0: [160 117 152 125 133 137 122 125 138 115 136 134 148 107 121 117 156 125
 108  94 162 134 130 100]
1: [135 119 121 137 114 133 118 107 128 135 104 105 149 120 126 116 161 121
 130 170 125 152 121 113]
2: [133 156 136 121 118 103 107 116 134 115 129 108 111 139 103 139  84 138
 146 160 115 131 175 137]
3: [109 141 136 130 128  80  68  84 127 135 109 114 119 164 131 151 136  91
 104 199 131 148  79 155]
4: [ 81 155  96 117 121 149 110 141 113 107 157 147  99 115 116 100 123 172
 147 124 115 146 156 121]
5: [144 121 140 103 115 150 107 106 147 112 123 122 143 111 141 101 144 138
 126 125 147 116 155 104]
6: [134 165  81 164 139 191 142 180 100 136 135 120  99 163 144 132  73 184
 102  99 111 167 157 128]
7: [109 144 135 130 129  77  66  82 128 137 112 115 116 166 130 150 136  88
 101 202 130 148  75 157]
8: [177 138 137 123 119 126 124 116 144 121 150  97 115 115  95 153  94 137
 126 159 133 138 183 110]
9: [129 143  88 145 129 165 141 135 110 159 119 142  93 150 123 125  94 164
 130 113 122 136 146 131]
10: [141 117 137 150 103  97 156 114 148 128  90 130 136 137 132 148 162  88
 134 150 147 129  97 154]
11: [155  90 167 114 125 113 157 130 174 116 129 150 156 126 135 131 164 112
 153  82 143  96 104 142]
12: [128 120 145 161 136 103 124 122  73 128 152 121 107 105 100 143  71 143
 104 157 102 127 173 127]
13: [128 113 155  96 109 171 155 141 151 115 144 152 187 100 153 111 189 105
 131  81 152 100  89 117]
14: [174 138 136 124 119 127 126 117 144 122 150  98 117 117  96 151  96 135
 126 157 135 135 180 111]
15: [146 139 127 126 128 161 135 157 126 132 136 104 107 139 129 112  95 186
 121 110 109 141 145 119]
16: [130 139 128 140 121  80 127 150 148 132 124 103 120 147 152 129 115 106
 121 145 156 132 133 121]
17: [110 111 128 160 149 108 120 118 113 134 115  97 115 134 102 157 104 127
 131 168  93 132 145 158]
18: [ 96 125 133 106 103  96 125 107 163 130 110 121 113 174 152 158 163 113
 155 114 111  91  49 149]
19: [ 33 159  68  97 122 139  82 141  90 115 141 161 108  87 115 108 104 177
 146 169  99 157 106 142]
20: [165 144 143 129 126 106 127 126 146 136 155  94 103 139  86 151  98 154
 148 144 103 133 185 130]
21: [133 139 130 140 122  79 129 150 149 131 123 101 121 148 155 129 116 104
 119 144 159 130 134 120]
22: [143 130 164 157 142  93  99 132 100 119 135 113 113 113 104 159  79 108
 113 138 121 148 165 137]
23: [106 146  71 178 121  43 143 131 106 149  91 122  73 167 146 153  62 109
 157 229  75 118 133 176]
24: [142 121 115 153 129  42 163 149 118 137  97 157 137 159 175 158 200  67
 130 170 181 137  66 138]
25: [ 84 146 117  97 126 134  92 129 105 113 164 126 126 161 111 122 125 162
 126 125 120 160 126 115]
26: [138 148 109 152 142  98 109 165 112 107 119 114 106 123 125 139 112 115
 128 147 101 157 145 124]
27: [133 154 140 119 145 180 100 140 148 108 129 115 125 115  87  97 146 170
 120  68 128 165 162 100]
28: [135 132  86 181 151 125 146 162 131 130 125 138  94 165 165 129  96 194
 128 117 116 162 184 136]
29: [114 152 106 179 130  81 120 122 114 141 113 113 105 136 127 171  90  97
 108 215  90 140 141 139]
30: [121 111 105 170 146 156 159 166 131 136 104 155  92 138 127 150 102 219
 150 115 115 156 157 105]
31: [172  86 156  93  96 126 167 108 183 127 130 149 126 131 153 158 184 139
 126  90 139  87  68 152]
32: [131 118 122 138 114 100 140 142 129 131 132 129 129 138 122 128 132 114
 150 153 120 121 125 105]
33: [139 134 123 133 117  91 148 124 131 113 129 141 156 150 142 130 181  89
 113 130 157 117 125 125]
34: [117 144 124 123 129 121 155 130 105 151 109 125 134 119 135 136 146 107
 109 156 126 114 106 112]
35: [116 129 109  99 148 171 120 168 136 168 125 128 131  87 120  98 120 169
 114  88 118 126 139  97]
36: [151 125 151 114 116 127 153 145 171 133 132 155 167 128 154 130 177 105
 122 117 152 108  94 116]
37: [120 123 151 163 105 121 149 169  97 123 137 101 153 146 115 140 137  99
 146 130 159 124 117  82]
38: [105 140 106 142 134 134 118 155 125 160 133 130 104 136 133 120  94 172
 141  94  97 135 134 137]
39: [138 105 124 143 101 116 154 135 135 143 126 162 167 136 173 134 175  84
 120 153 161 126  89 122]
40: [ 74 138  99 112 121 153 113 123  78 142 143 148 119 105 111  83 114 169
 125 147  81 112 125 124]
41: [105 130 124 112 130 168 142 123 114 137 140 140 172 107 135 116 168 122
 121 112 131 104 104 122]
42: [134 137 130 138 123  81 127 149 149 132 125 102 121 146 151 131 115 106
 119 146 157 131 136 120]
43: [153  90 168 114 125 111 155 128 173 117 129 147 156 128 133 132 164 112
 155  83 142  97 105 145]
44: [103 173  83 180 126  34 153 126 108 171 105 113 101 154 138 140  69 112
 145 221  66 107 125 196]

[147 121 141 101 116 150 106 107 148 110 124 121 144 111 141 100 145 139
 127 121 151 116 157 103] 5
[170  88 155  93  97 128 164 108 181 126 129 147 127 130 153 155 182 139
 126  92 139  89  73 150] 31
[108 128 127 110 130 173 144 122 113 137 141 139 178 105 136 115 173 120
 120 109 134 103 102 119] 41
[144 121 140 103 114 145 107 106 146 113 123 119 143 113 144 101 144 137
 125 127 147 117 155 105] 5
[115 129 109 104 147 165 121 166 133 166 124 127 130  91 119 100 117 166
 115  95 114 125 138 102] 35
[133 153 136 120 116 104 108 114 136 117 126 111 112 139 106 139  88 137
 145 155 116 129 169 137] 2
[138 106 124 143 102 115 153 136 135 143 126 160 165 136 170 133 173  85
 122 153 159 126  91 121] 39
[140 131 162 156 142  95  99 133 101 119 135 113 114 114 106 158  82 110
 114 138 120 148 163 138] 22
[120 111 107 166 145 155 160 165 131 135 105 154  94 137 128 149 104 214
 150 115 118 153 154 106] 30
[138 134 123 132 119  95 146 126 132 114 130 142 153 148 140 129 177  94
 113 127 157 118 127 124] 33
[127 113 155  96 106 170 157 142 152 116 143 153 189 101 155 110 191 104
 130  82 149 101  86 119] 13
[136 148 110 151 141 100 112 163 112 110 118 115 108 123 126 138 114 114
 127 148 102 155 143 123] 26
[136 147 112 152 140  98 113 163 114 106 118 115 109 125 127 139 118 112
 129 146 105 156 143 124] 26
[147 140 125 125 126 160 136 158 131 132 135 106 107 142 131 112  97 185
 124 112 110 145 141 120] 15
[131 119 148 161 136  98 124 120  77 129 154 119 106 106  97 144  70 143
 106 160 100 124 175 129] 12
[142 121 114 156 128  37 168 152 119 136  95 160 137 159 178 159 203  64
 132 170 185 136  63 138] 24
[111 128 126 111 129 169 143 122 114 137 142 138 175 105 134 117 169 120
 121 111 132 105 107 120] 41
[ 81 147 115  96 126 133  89 130 104 114 165 127 124 164 110 123 124 165
 126 126 116 163 125 117] 25
[149 124 150 114 118 126 149 142 169 133 131 153 166 128 152 130 176 105
 121 120 151 110  95 116] 36
[118 123 150 165 104 119 152 172  97 124 137 101 156 149 116 140 141  95
 147 129 161 124 114  80] 37
